Y: rows in 3 groups, each row roughly a mix of its group's directions
Y (83 x 11)
[[ 31.6  20.1  20.1   9.7  17.1   1.6  41.7 -10.8   8.1   7.2 -13.5]
 [-38.3  32.0   1.4  17.4  23.6 -17.6  -1.1  -0.9 -13.5 -15.9 -15.8]
 [ 33.5  14.3  18.1  11.5  16.4  16.9 -13.8  36.1 -12.5 -13.6  13.3]
 [ -6.6   0.1  19.8 -27.1  -4.3 -49.0   8.6  12.6  16.3  12.1  10.8]
 [ -7.4   0.3  -2.2 -26.4  -8.9 -54.5 -21.7   0.6  -0.7   2.8  -8.2]
 [-22.1 -11.5  -9.0  22.5  11.3  16.6  30.4 -31.4  26.8   1.7 -10.4]
 [ 10.7 -25.1 -17.3  -6.9  -5.0 -39.1  -5.3 -27.8 -18.6  -3.6  23.3]
 [  1.2   2.9  27.3  -2.6  -0.9   1.9 -28.0  -0.4  36.0  -2.9  38.7]
 [ 21.5  32.6  22.1  -1.7  27.5  -8.9  27.2  -6.3 -17.4  18.4   9.1]
 [ -9.3 -17.5  -6.5 -12.9 -23.9  -6.9 -30.0  28.6  21.9 -27.9 -12.5]
 [ -2.7  -3.4 -18.4   8.4  19.2 -46.4   3.6   1.2  -6.6 -30.8  19.7]
 [-17.1  20.1   4.9  39.6  11.8 -23.0 -25.4  19.9  -2.1 -17.9   5.4]
 [  5.4  10.0  14.6  40.0  22.8   2.2 -29.9  28.0  -7.4   1.5  12.0]
 [-45.2 -18.2  -7.4  -4.0 -14.1  25.3  -8.6 -15.0  20.2  17.9  -6.2]
 [-13.1  11.2  25.9 -12.5 -24.6 -34.8  -2.0  29.6  22.8   2.7  -2.7]
 [  8.2   3.4  -2.9 -28.4 -15.3 -47.7 -10.1   1.9 -25.7   8.9  10.4]
 [ -3.9  39.9   7.9 -10.4 -20.6 -30.0   8.2 -11.3  29.7  -0.1 -13.1]
 [  7.9  18.3  13.9  41.5  -8.7  32.8 -15.3  16.2  -6.0 -15.1  11.3]
 [-12.9 -31.6  -8.1 -18.1  12.6 -41.4  -8.4  -7.6  11.0  24.8   7.5]
 [  5.8   5.6 -29.2 -28.7 -18.8 -40.4  -3.0 -21.8  -6.0   7.6  -6.8]
 [  0.8   6.9   4.5  26.1  38.5  43.2   8.2  -6.7   2.1  -5.1  10.3]
 [ 18.7  -5.6 -26.8 -24.3 -40.1 -30.1  -3.1  -2.0  -1.3   7.9  -8.8]
 [-30.7   1.9   5.7  -3.7  29.1  31.7  17.7  28.7  -7.9  14.3  10.1]
 [-17.9  17.4  35.3  14.0  13.9   3.7  15.4  26.0  27.3  -0.6  20.6]
 [-21.5   5.0   6.9  -1.0  42.5 -26.4 -12.5 -29.8 -11.5  -7.0   9.4]
 [  8.4  -9.7  16.6  10.4 -10.7  32.6  21.3  -2.5  37.6   8.5 -26.1]
 [-23.8   2.2  46.5  16.7  22.4 -17.6 -12.1   3.8   8.7 -14.8   8.4]
 [-22.3  10.2 -14.0   6.0 -24.5  22.5  29.8 -22.0 -18.4 -14.4 -22.3]
 [ 14.9  -4.6  -7.1 -32.0  34.5 -35.1   2.7  11.6  -3.4  15.2 -15.1]
 [  7.0  19.5  22.2   4.0  28.2 -19.5 -31.5  21.7  18.5  -6.9  19.5]
 [ 38.7   4.7  -5.3  10.6 -38.4 -17.1  -2.3 -17.8  21.7 -11.3  -2.0]
 [-21.8 -10.0  11.8 -30.7 -25.3 -22.4   7.7  -8.6  22.8  28.5  -9.5]
 [  6.6 -33.8 -22.3  -4.2 -37.2 -30.5  -4.3  -8.1   5.9 -10.5 -10.3]
 [  2.8 -16.8   7.5   7.0 -12.9   5.1  22.7  -0.4  48.3 -10.2 -28.5]
 [  4.5  43.8   2.1  13.6  15.2  24.4  18.0  -9.3  31.3  -0.4  -3.2]
 [-21.2 -13.2   9.1 -31.1  29.5 -22.5  -5.2 -17.9  14.3  25.7   9.5]
 [ -3.5  45.6   5.8  10.4   7.7  18.8  25.5 -14.6  28.9  -0.1  -2.2]
 [ 14.3  -3.6   3.7 -21.2 -17.8 -29.3 -25.9  18.8 -29.1  11.7  22.2]
 [ -6.3 -13.2  28.3  22.1  40.8   5.8 -29.4   7.2  -3.1 -14.6   3.0]
 [ 18.6  -9.5 -14.2  -5.9 -25.0 -40.6  -5.6 -35.4  -6.0  -7.8   5.2]
 [-42.5   0.2   5.4   0.9   8.3  32.5   7.9 -17.2  23.5  21.1  -5.4]
 [  1.4  -8.9 -26.3 -19.4 -36.9   6.6  33.8  10.0  -9.8  18.3  11.2]
 [ -0.3 -18.9  16.8  30.5  12.5  35.8  -1.5  15.7  13.2  12.9  27.6]
 [ 43.9   3.9 -30.0  -1.4   5.3 -21.1 -25.6  -8.1  17.7  -1.7   2.4]
 [ -4.1   0.7 -15.0 -27.3 -36.8   4.4  29.9 -24.3   7.4 -17.4 -12.1]
 [ -4.7  14.5  30.9  28.0  36.5  19.8 -12.0   3.3  17.8 -13.6  -0.3]
 [ -1.2  39.6  18.5 -16.2  31.1  26.5  11.9  -2.3  -9.6  -7.4 -14.6]
 [ 20.9 -13.3 -12.7  -9.4 -23.7 -45.7 -17.0 -22.2  -3.9  -6.7   1.4]
 [-12.4  22.2  14.6 -29.5  -7.7 -16.2  -3.8 -14.2  35.6 -24.2  15.4]
 [-23.4 -17.6   0.1  -6.6 -27.3  34.9  -9.1  -5.6  25.5  14.7 -22.5]
 [ 15.4 -34.2  -9.2 -20.5  21.2   0.2   9.0  -1.6 -14.3  40.3  -8.8]
 [ 36.7  -3.7 -20.2   4.3  -9.2 -30.8  -6.3   3.6 -26.4 -27.8  -1.0]
 [  6.8  -4.1  20.3  20.9  18.3  -8.5 -37.6  19.7  15.4   8.9  30.2]
 [-35.9  16.5  20.9 -20.1   8.5  18.6   0.5  -6.1   6.1  37.8   5.2]
 [ 37.9 -11.8 -16.8  25.7   5.0 -23.1   7.9  -2.6 -23.3 -20.7  15.3]
 [-37.5  17.0  -2.4 -24.1  33.6  -9.3   9.5  18.1  -2.2  18.6   9.1]
 [  8.5   0.9  12.0  25.4  40.4  -0.7 -24.0  26.2 -14.8  19.0   4.1]
 [-34.6   2.9 -11.3 -24.6  13.0 -13.9  25.0 -26.7 -11.0   6.2 -23.6]
 [-45.8  -9.5  -5.2  30.2 -24.2   3.2  -1.2 -23.6  -1.4  -2.9   7.8]
 [-10.0  25.0  -0.7 -24.5 -29.3 -32.0  18.1  13.2  21.8  13.0   0.2]
 [ 33.3 -14.9   6.4  15.5   9.5 -12.9 -30.0  31.8   8.2  10.3  19.9]
 [ -1.9  27.4  -2.1 -14.5 -40.7  -2.7  27.6  14.3  23.4  11.7  -8.4]
 [ 16.2 -14.7 -23.9  -7.8 -25.0 -27.3 -27.6   8.5 -25.2 -19.9   2.6]
 [-24.6  17.2 -16.3 -15.3  17.9 -39.8   2.1 -18.3 -22.8  -2.5  13.4]
 [-11.7  37.9  29.2   3.4  38.0  12.4 -14.2   5.3   2.7  -6.6   6.4]
 [ -3.6  14.4  30.7  14.0  21.0   3.8 -33.2  10.2  19.9  -0.7  30.5]
 [ -7.5 -32.4   7.2 -15.3 -32.0 -19.3 -22.2  20.0  10.5  16.1  17.3]
 [-17.8  -7.5  17.2  18.4  49.1  24.6  -6.3   3.2 -10.5  -5.5  11.6]
 [ -9.6  15.3  37.1  14.1  26.2 -19.4 -25.8   5.9  21.6 -14.1  -4.6]
 [ -2.7  -4.6  49.2  29.2  -2.8  -0.3 -17.0   6.7  13.4 -22.1  -5.8]
 [-25.2  -1.9  -1.2  -0.9 -19.5  39.0  24.1 -33.0  -9.4   3.4  -6.1]
 [ -6.0  -9.6   1.8  -7.4 -28.6  41.0 -19.7   9.2  18.6   1.3 -29.1]
 [ 16.1 -21.2  -0.5 -25.9 -26.8 -19.3  -7.6  -5.0  35.3  -2.4  23.6]
 [ -3.6 -42.7  -3.7   6.9  14.3  18.1   4.3  15.6 -28.7   3.4  28.8]
 [  9.3 -31.5   3.4  -2.0 -17.5 -35.1 -28.4 -16.8 -20.4 -13.2  -6.2]
 [-22.2  -4.3 -30.9   5.7  10.7 -32.9  16.3 -34.1  -6.3 -13.2   2.2]
 [  5.8 -30.8 -30.4 -11.2  12.9  24.8 -12.5  13.8 -32.2  11.1  -5.4]
 [ 38.1  23.3   1.9   2.9  -2.2  22.9  17.0 -17.5 -21.1   7.0 -26.8]
 [-41.6   2.2  15.9  -1.5  15.0  18.9  14.8  -9.0  31.9  21.5   1.4]
 [  9.9  10.4  35.8  -1.1  12.7   7.5  16.3  27.4  39.3  -3.2  -8.8]
 [-19.2  28.8  29.2 -12.6  42.5   6.3 -10.6  -5.9   8.1   3.5   8.1]
 [  0.3  36.8  -9.1 -14.1  -7.0 -19.1  16.5   4.4  -0.1 -38.1 -23.5]
 [ 51.1  16.2  16.8  -6.7 -11.7   0.2  17.0   5.5  -3.4   0.9 -26.2]]

one row of each group, then the others: which group is each in?
[  7.8  13.8  19.4  -0.3 -42.7  -8.3   7.4  27.8  30.5   0.4  -8.5]
F
[ 21.6  -3.1  10.5 -24.1   9.1 -31.5 -21.4  13.7  31.7  -1.2  21.3]
E
[  6.1  -9.5 -18.3  39.9  16.8  30.5   7.2  -6.5   7.1 -30.2  -5.0]
U

[ 41.5   2.3 -17.0  15.1 -13.4  19.7   4.2 -12.5 -19.5 -16.0 -26.9]
U
[-25.9  25.8   3.8  -5.9  26.2  23.0 -29.0  23.3  -8.5 -14.1   9.8]
U
[-15.3  15.2  32.0  11.6   8.6  -1.6  18.7  28.2  28.4   1.2  26.5]
F
[ 18.6  15.4   0.0 -48.9  23.5 -12.5  17.7   0.9   2.6  -0.8 -18.7]
E
[ 12.5   8.4  25.8   8.8  11.2  14.3  40.9 -14.2  22.2  24.1 -10.3]
U
[ 33.9  23.2   0.8   8.6   8.6  13.3  25.7 -25.6 -26.2  12.8 -13.3]
U
[-37.8 -12.5  -9.0  16.9  28.5 -17.1   4.3  -2.8  12.9 -10.4  31.5]
U
[ 30.5 -20.2   5.1  14.7  -6.9 -18.7   3.1  28.5  24.1 -31.2  -0.8]
U
[-0.1 -1.3 32.4 10.5 15.2 11.4 32.7  1.3 34.3 23.6  5.2]
U
